One turn sends every row of this set to another row. A few are shown first. Where does it send the rows asked after them?
q_714: [ -1 -13  12   6   1  22  -4 -16 -13  13 -11 -14   4  -1   2   6  -4  -7]
q_754: [  1 -13  16  -4   2  21 -13  -8 -11   2  -7  -3 -11   2 -17  -6   5  -9]
q_232: [-19   3  10   1  -8  11  12   4 -15   7   0 -16  -3   7   0   2  -3 -22]
q_687: [  8   1   7   6   3   7  -9 -16 -20  13   5  -2  -3   1  10  16 -12   0]
q_627: [ -5   1   7   4  18   2  -9  21   9 -11  -6 -13  -7   5 -10  -5   0  -2]
q_768: [-15   5   8   6   5   0   0  -9 -17   2  13   1  -3  12   2   1  13 -19]
q_809: [  7  -2   1   5  -3  13  -8  -5 -24  11  -2 -14   3   0   1  12 -10   8]
q_289: [  6   3  10  13  28   0  -1   4   7  -4  -3  -7  -4   5  15 -12   0 -21]
q_984: [  8  -6  21  -2   0  22  -1  -9 -10  13  -8  -4 -15  -2   1  -1 -15 -24]
q_798: [-16   2   2   4  -1   6   2   0 -21   1   6 -12   4  11  -6  -3  15 -12]
q_231: [  8 -12  17   2   8  21  -8 -17 -12   7  -6  -2  -7   1  -3 -10   5 -21]
q_178: [  4   9  -1   0  16   1  -3  15   8  -8 -20 -15  -3   0 -10  -3  -4  -3]
q_667: [  5   4   1   9  18   3  -3  23   0  -8  -9 -21   1   4  -1 -12   0  -3]
q_149: [  4  -7  18  -7  -5  24  -3   1 -11   9 -11  -9 -15  -1 -10   0 -15 -14]
q_975: [-20   5  15   0  -4   7   9  -2 -10   7   7  -4 -11   8   2   7  -5 -25]
q_107: [  6   8  10   9  27  -7  -9   7   7  -6   5   2 -12   6   9  -3  -4 -13]
q_477: [ 16   8   3  -1   3   3 -15  -2 -26   4  10   4 -11   4  -4   2  -5   0]
q_632: [  1  12   7   0  22  -7  -5   2  14  -7  -9   3 -12   2  -1   3  -5 -13]
q_855: [-18  -2   6   4  -4   7  -3  -7 -16   7   4 -10   2   7  -2  18  -1   2]
q_681: [  5   9  -1   6  18   2   4  11   6  -5 -22 -19   4   0   0  -9  -1 -12]
q_39: [  4   3  11   3  23  -2 -15  13  11  -9  -1   0 -16   4  -5  -2  -6  -4]
q_245: [-11  -2   6  11   1   7   3 -16 -17  12   4 -10   6   6  12  12   0 -10]
q_458: [ 13   1   6  13  24   6  -2  12   2  -3 -11 -17   1   2   9 -17  -2 -13]
q_645: [ -1  13   2  -2  17  -6  -6  13  11  -9 -11  -4  -9   2  -9   3  -5  -3]
q_854: [ 10  12   5   5  26  -5  -2  -2  11  -3 -11   0  -7   0  10  -3  -6 -19]
q_989: [ 10  13   0   9  23  -2   5   3   6  -2 -15 -11   2   0  11  -9  -2 -19]
q_158: [  6  13   6  -3  -6   4  -2   8 -24   9   7  -4 -14   3   0   9 -19  -7]
q_828: [ 21   6  -1   5   4   8  -8  -1 -32   6   4  -8   0   3   3  -7  -2  -4]
q_962: [ -6 -12  16   1   2  17 -11 -18  -8  11  -3  -2  -7   1  -3  15  -7  -3]
q_487: [ 12  13   3   3  -4   7   4   5 -28  11   3 -10  -7   2   9   2 -17 -13]

q_754 goes to q_798
q_645 goes to q_178
q_627 goes to q_667
Now these:
q_149 goes to q_232
q_855 goes to q_809

One turn sends every row of this set to another row. A few are shown first. Where does it send the rows asked after them?
q_534: [  7   8 -10  -1 -21   0   2 -13   0  -7   4   5   3  15  -1]
q_257: [  6  15  -9   0  -3 -10  19 -22 -16  -4  -4  -4   6   4  10]
q_852: [ 16   9   3 -11   3 -11  -3 -22  -6  -9  -9  -2  -7  11  17]
q_29: [ 12   5  11  14  -1 -19  -2 -13   6  -7 -20   5  -6  -6  19]
q_218: [ 10  14   1   0  -4 -15   5   8 -14 -15   8   9   8  11  32]
q_301: [  7  18   4  17 -15 -20  -6  12  -4 -11  -7  21  -1   4  16]
q_63: [  7   5   4   6  -9 -21   3 -13   2   8  -7  -1   6  11  30]
q_956: [ 14   4 -12   0   3   5  -2 -19  -1   3   2  -2   0   5  26]
q_704: [ 13   9  -1  15   0 -24   8  -7  -6 -15   4   0 -26  10  10]
q_278: [ 14  -4   9   6  -4 -20 -12  -1   0  -4 -17   9  -5   9  20]
q_708: [ 11  14  -6   9   5  -6  10  13 -12 -11 -13   5   1 -10  31]
q_417: [ 10  28   3   5 -14 -27  -8  -2   5  -9  -6   3  -8  14  20]
q_109: [  4  -9   5   6   6  -6   7   7 -15  -3   0   4  -2   1  23]
q_829: [  7   8 -25  19  -4  -3   6  -7 -10  -5   2  -7   9  -7   5]
q_97: [  4  16 -15  -1  -3   1  18 -17 -16  -7   0  12  -1   5  11]
q_274: [  1   4 -25  15 -10  -5   9   3 -11  -3  -9   4   0  -5   0]
q_892: [ 10  10  -4  17   9 -29  -1 -12  -9   3  -2  14 -11   9  16]
q_780: [  8   1   8  10  -2 -24  -5  -9   2   2 -10   3   7  11  27]
q_132: [  1  11 -20  19 -12  -7  10   8  -7   1 -13   9  -7  -4   5]
q_506: [  7  25  -6  13  13 -21 -10   0 -10  -5 -13  10  -4  -3  25]
q_730: [  9  19 -17  13  -8 -12 -16  11   1 -15  -5  -1  -7  -1   1]
q_8: [  6  28   6   9 -11 -28  -8   6   2 -12  -7   8   0   9  16]
q_185: [ 10  23 -17  20  -8  -4 -11   8  -4 -17   7   8   1  -3   8]
q_909: [ 15   4 -20  14 -17  -2   5   4 -21  -3   4  -4   6   5  12]
q_110: [ 12   1  -6   1 -22  -4   5  -6   8 -17   5  -9   8   2  18]
q_931: [ 12  15  -8  -3 -11   3   5   5  -1 -19  -3  -1  12  -6  29]
q_127: [  7   0 -15  16 -11 -26  10  -2   7 -21  -8  -6   8   0   9]
q_409: [  6   2   0   2  11   0   2  -3  -5 -17   2   1 -19  -4   6]
q_621: [ 21  13 -19   6 -11 -13  16 -18 -16 -11  -1   3   4  12  17]
q_856: [ 25   9  -8   5   3 -16   3 -27   2 -15 -11   2  -5   5  20]
q_672: [ 10  17  -3  12 -14   3 -11  15 -13  -9   5  -2  -5  -4  10]
q_239: [  5  23 -17   2  -3   8  14 -10 -11  -4   1  12  -6   0  15]
q_349: [  4  22  17  13 -10 -11  -4   7  -3  -9  -9   8  -7  -8  14]
q_76: [  2  21 -11   7  -1  -5 -12   7  -5  -9 -20  -1  10  -8  20]
q_229: [ 19   9 -15   6  -5 -18  -8   3   3 -26   5  -5   8   9  24]
q_42: [  1  16  -3   6  -4 -17  19  -7   0 -25  -5   4 -10  -2   0]
q_450: [ 11  15 -16  16 -10 -15 -16   9   5  -9 -11  -2 -15   3   7]
q_920: [  0  14 -11  -1 -20   3  -1   1  -2  -9 -12  -1  15   1   8]
q_475: [ 15   8  -6  18  13 -16   4   7 -11 -10  -9   2 -20  -3  21]
q_929: [ 14   4  -5  -3   8  -2  -5 -24  -3  -5   1   4  -2  10  24]
q_371: [ 10   1   0  10 -21 -20  12 -12   3 -14   8  -4  -9  11   8]
q_86: [ 13   0  -8  10  -5 -15   0 -18  -2   0   8   9  -9  18   3]

q_278 goes to q_852
q_29 goes to q_856
q_109 goes to q_409
Now these:
q_920 goes to q_76
q_931 goes to q_708
q_417 goes to q_63
q_730 goes to q_8

One turn sends every row of this set to another row. A few are shown first. Where does it send the rows asked after them?
q_21: [ 5 -1 16  5 -5 -6  9 -5 11  3 -5 -3 -6 -9]
q_10: [  7  13 -32   3   5  -4  -6  -3   1   3  -1 -13  -2  11]
q_546: [ -2  12 -29   1   3 -11  -4   0  -8   0  17  -3   4   6]
q_633: [  9  27   1  19 -13   5   4   4   1   0   5  -3  -8   1]
q_112: [  1  -2  16   5  -6  -8  10  -4   6   2   3   1  -4 -11]
q_740: [ 10  32   0  13 -12   2   1   3   5  -2   5  -5  -4   2]
q_751: [  1   5 -31  14   3  -2   2   2 -15   3   5  -5  -7   7]
q_527: [  1  -3 -33  -4 -14  -8   4   6  -4   0   6  -3  -1   4]
q_451: [  3  -4 -34  -2 -14  -5   3   5  -2   1   0  -6  -3   6]
q_342: [  7   1  13  21   1   1   8  -9  -4  -2   8   0 -12   6]
q_850: [  3   2  16   0  -4 -10   7  -6  12   2   1  -2  -1 -12]
q_874: [  9 -10  -8 -13   6   8  -5   0  -7   5  -8  -6  -1   5]
q_171: [  4  -5  -6 -21   6   1  -6  -1  -8   2   6  -2   8   2]
q_913: [ 13  10  12   8   4  -1  -1 -15  12  -2  -1  -9  -6  10]
q_260: [  6  29   1  14 -13   2   4   5   0  -3  11   0  -4  -1]
q_398: [  5  10  14   6   3  -9   2 -12   3  -6  21   1   1   5]
q_353: [  2  -1 -33  -6 -13  -7   1   4   0   0   3  -7   0   5]
q_375: [  3 -13  -5  -9   4   6   0   2 -18   4   3   1  -1   2]

q_21 goes to q_850
q_375 goes to q_874
Now these:
q_10 goes to q_546
q_260 goes to q_633
q_451 goes to q_353
q_342 goes to q_913

One turn sends every row of this set to another row. A few are shown first. Where does it send the rows asked after them?
q_907: [ -6  -1   8   6   2 -22  -1  16   1   7 -17   6   0  12   1  12  -1  10
  -5  -2 -16   1   8  -3  -8  13 -14   2   1  -7   5   4   9  -3  -5  -4
   8  12   1  -1  17]
q_804: [ -3   7   8  -2  -2   0 -16  -3   3  -2  -1   5  -6   3   1  -3  -2  -3
   7 -17  -1   0  -9  -8   6  14 -21   4  -4 -16  -9 -12  25 -13 -10   7
  -2   6   8   2   3]
q_770: [  0  -2   1  -6   0  -5   4 -16  16   2  -5  -3  18  10  -9  -5   9  -3
 -10   9  -5   5  -6  -2  -4  -2   2  -7 -21   6  -2  16  -5   3  10  10
  -3   1   9 -18 -13]
q_113: [ -5  -5   4   1   1 -13  -5 -10  -9  22   8   7  19  20   4   6  -6  -5
 -17 -16  -1   2   5  -2   8  15   4   3 -17  16 -13   5   8   6   6 -13
   3   3  10   7  -8]
q_923: [-10   6  17   7  11  -3   0 -18  -9  10  -2   5  -1   6  12   2  -6  -6
  -3  -9  -1 -12   1  -9  -3   4  11   5  -7  -2 -11   4 -11 -32   5   9
  12   8   2  11   5]
q_463: [ -1  12 -13  -8   7  -6   4   1   4   0  15  -4   1   2  10   1   4  18
  -2  -2  -3  13   9 -19 -22  -4  -3  -5  -4  -8   7 -12   7 -16  -2  19
  -1   8   7 -15   9]
q_725: [  2 -11   8  -8  15   3   5  -1  -3   7   0  -2   6  10  -5   9   3  -2
  -2  -7   4  15 -11 -16  -4   0 -13  -7 -13  -3  -8   2   6   5  18   4
  21  16   5  15  -8]
q_271: [ -4   8   1 -15   0  10  -7   1  -5   8  10   4   1  10   6  -5   3   7
  -9  -5  -9  18  25  -1 -11   8   5  -4   1   1   8  -3   0 -11   0  13
  22   5   6  -3  16]
q_253: [ -5  -3   6  13   4  -2 -14   5  -8  12   5  -4   6  -1  -7   5   6  -3
   9   2   6   8 -17   3 -19  13  -2   6  -8  -7  -9   5   6 -23  15 -12
  -2  -8 -15 -10  -8]
q_144: [ -4  13  -3  -5  10 -11   4  -5   2  -1  -5   3  -5  -4 -13   6   4  -5
  20   8  -9 -12   3  -1 -14  10  17  13  -8 -14  -5  10   0 -15  -5  -3
  -2   1   1   5   9]
q_267: [-10   3 -11  -1   2  -1  -8 -21  -6  18  16   6   0  23   9   8  16  19
   5 -12 -11  17   1  -7  12  11   5   1   2  13  -6  -3   0   0  -2 -10
   4 -10   0  -2  -3]
q_26: [ 11   1   6  -5   8 -14  -1  10  16  12   6  -1   2  -5  -7   1   8  -3
 -12   4   3  -3  -2  10 -17 -16   5   3 -21   4   0   3   4  -1   8  10
   1  15   2 -11  -5]
q_997: [  9  -1   1 -16   3   0  -3 -13 -15   7   8   0   8  12  -9   8   7  19
   2 -10  -8  -1  10   2  -3   6   9  11  -1  13 -16  -2  -5 -11 -15   1
  -3   4   3  24  -5]
q_692: [ 10  16  -2  10 -12   8  -8  -5  -6   6  -5  -7  -5   8   9  11   8  -2
 -16  -2   1   9   2   9  -3  -3   7   1 -11  -2 -15 -11  11 -17 -14  11
   0 -19  -3   1  -9]
q_976: [ -8 -10   2   1  10 -13   6  -7  -5   4   2   4  23  11   6   9   4   4
  -7 -10   9   1  -5   8  14  13   3  -3 -13  -1 -15 -16   8  13   0   4
  -7  -1   6  17  -5]
q_857: [-25  -8   2   4  -1  -9   2   6  -3  12  -2 -16  -1   2   4   5  18   3
  -2   2 -24  -4 -10  -8  -9  -5   4  -8  -1  -7  -3   3  13  -2  12   8
  -3  -9  -2  -2 -12]
q_407: [-15  -3  -8   3  -1 -14  -2  -8  -8  22   9   8   0  11   2   8  -2  18
  10   7   1  20   7   1   4   9   5   0  15   8 -17 -15  -4 -10   5  -9
   5   7  -4   5 -10]
q_14: [ -4   2   0   1  -4  -4 -16  -2  13  -1  10  -2   5  -4   2   9   2  25
   4  -1 -15  24   3   6 -11   6  -7 -10 -12  -2  -5  -4  -4 -13   0  -8
  12 -11  13  11  -8]
q_83: [ -5   3  -3   5  -6  -5   5  -7  -1   8  -3  -6 -10   9 -16   0 -10   4
   2  -5  17  10   7 -20   4  17   4  20 -21 -11   2   1   1  -2  14  -2
  -2  14  -7  -9  -1]
q_761: [ -6   2  -2  -8   6  -8 -16   7   3  16  -2   9   4   7  -4 -12  -5   4
  -1  -7  -8   9  18  10   8 -13  20  15   6  -1  -4  -1   9 -16  -9  -1
   5  10  10  -7  -1]
q_662: [-10  -1  -7 -15   3 -10  -9 -13 -18   7   5  -9   4  15  -3  19   5   3
   9   0 -15   2   2 -14 -12   3  -5   8   1 -12   3 -15  14   6   3  -8
  10   1   1   3  11]
q_642: [ -8  19  -2  10 -11  -4  22   7 -14  -6   4   5   2  -3   5  -3   3 -11
   5 -15  -9  -4  -6   2  -9   0  -5  -4  -3  -8 -19   6   3 -13   0  15
   7   5  -2  -5   0]
q_49: [  8   5  -3 -10   1   3   2  -6 -10  10  23 -10   3   0   9  -3  -3   6
 -18  -7   7   7   0   8 -20   0 -13  10 -12   0 -11  -6  -4 -17   8  21
  -2  -1 -12  -5  -8]
q_310: [ -8   1   2  -3  -1 -22   4  -1   9  -1   0  13   1  23   4   8   6  -4
   2   2 -17   6   0  -4   8  12   1   4  -7 -20  -2  10  20   5   1  -7
   3  -5  -2  -5  17]
q_867: [  1  -2 -28  -2  20 -23  -2  -7   2  13   6  -9   4   1  -1  -2  -4  -3
  -3  -7  16  11  -1  -4  -9  -6 -13   2  -8  -5  -6 -14   4   2   0   5
  -5   9  -3 -17  -5]
q_655: [  1   7   4  -5  -3  13   7 -11  -5  14   8  -9  18  13  -6   1  -3  -3
 -10  -2  -3  13 -14  19   3   5  -9   8  -4  -7 -12   7   7  -2   1  17
  -4  -4 -12 -13 -14]
q_516: [-12   6  -6   1  -9  10  -1  -2  -8  -1   0 -11 -16  17  -3  16  -3  18
 -16  -6   3  14   0 -12 -14  -8   5   0  -8  -1 -18  -2  -2   1  -5  11
  13   6   1  -9   6]
q_292: [ -2  -4 -30  -1 -18  -9  -4  -2  -2   7   2   3 -12  11  -2   9   2   0
  -1 -11  11   4   2 -16  14  -1   1   1  -5  -8   1 -11  -1   1  -1  22
   4  -6  -1  -4  -4]
q_250: [ -7  14 -15   6   2  -9   8  -3   5  17   4   9 -10   3 -10  -2  -4   0
  -4 -17  -8  -1   3  -4  -2  26  -2  -3  -4   1 -19  27  -9  -4  -5   7
   4   0  -2   0   0]
q_347: [  1  -5 -12  13  -1 -10  11 -13 -12   7  10   2  12  -5  -6   1   8  -3
   3 -21   0   8   6  -9   8   8  -3 -13  -8  14  -8  -2 -18  -3   6  -4
  -4   9  -2   5 -11]
q_215: [ 16  12  -3   1  -9 -16   1   2   9  15 -11  -4   8  -3   1   3   4   0
  -8   3   1  11   7  -7   7   2  14   2 -25 -15  14   2   1  -1  11  -2
   4  -6   4   7 -11]
q_467: [-30   5  -3  -5 -10  -8   6   5  -2  18   6 -11   0  14  11   9   0 -12
  -5   5 -11   2  -3   4  -8   2   1  -6   0  -2 -16  10  16  -7   8  -8
  10 -10  -1  -9   4]
q_180: [ -3   1   8   9 -17 -20  -1  -1  -4   8   0  -2  18   3   2   7   6  -2
  -3  -6 -18   3  -5  11  -1 -13 -11  -1  -9  -3 -10  -7   6   6  11 -21
   7   0   0 -10  -4]
q_528: [ -8  14   4  -1  14   1   8  -4  -5   5   4   4   3  10   5   7   5  -1
  -4 -15 -15   2  -1  -4  10   6  23   2  -8  -2  -9  24   1 -28  -2   9
  -6  -5   1  13   1]
q_308: [  5  -2   2  -1   5  -6  -6   3   5  15  23   0  15   5   3   8  -5  17
  -3  -7   0   7   4  12  -1 -22  10  17  -5 -12  -4 -17  13 -17  -5   7
  -3   6  -4  -5  -1]
q_521: [  0  16   0  11  -1 -14   6 -17   0   9   6   4  -9   9  -5  -9   2   7
   8 -14  -8   0 -14  11 -11  26  -2  -1  -9  -7  -1   7 -15  -1  -4  15
   0 -10   2   1 -10]
q_896: [ -4 -17   1   2   3  -6  -6   3  -1  12  18   2   7  -8   7  -3  -2  -7
  16  -9   4   4  -4 -12   1   1  24  -9  -3 -12   6   2   0 -14  -9   4
   6   4   4  12  -5]
q_462: [ -9   0  -7  -4  13  -2 -18 -19   4   2  -1   5  -1  -3  -4  -5 -11  -8
  -7  -3  -3  16  24  -3   7  13   0   9  -2 -13  -5  -8  -2 -17   7  -4
   0  -1  -3  -7  15]
q_974: [-11  -5 -28   6  10  -2   4  -1  -5   9   3  -4  29   9  -1   2   5   1
  -1 -10   6   5  -7  -5  -4   7   0  -1  -8  -5  -3   7   3   7  -7  19
  -1  -2  -4 -24  -4]
q_338: [  4   2   9   5  -6 -10   1   4  -5  16  -8 -18  12  14   0  -1  -3  11
 -10  -2  14  12   6   3  -7  -6  26   6 -15  -5 -12   5   4 -11 -14 -14
  -2   5  -6  -2  -1]
q_297: [  2  -9 -10  -8   0 -12   1   7   0   0  -4   7   3  13   6  -7  -2  15
   7 -13  14   3 -18   3 -13   2 -10   1  -1   2 -19  12 -11  -8 -18   1
   4   0   8  -2  -3]
q_422: [ 16   1   6   0  15  -6  -1 -24  18   6  11   1  -8  -4  -8   1  -6  -1
  -3  -2   2  11   7  -5   1   0  -2   5 -12  -7   7 -12  -4 -13  -2   2
 -14  12   0  -7   3]

q_662 goes to q_347
q_26 goes to q_308
q_215 goes to q_338
Now these:
q_528 goes to q_467
q_297 goes to q_804
q_521 goes to q_907
q_974 goes to q_462

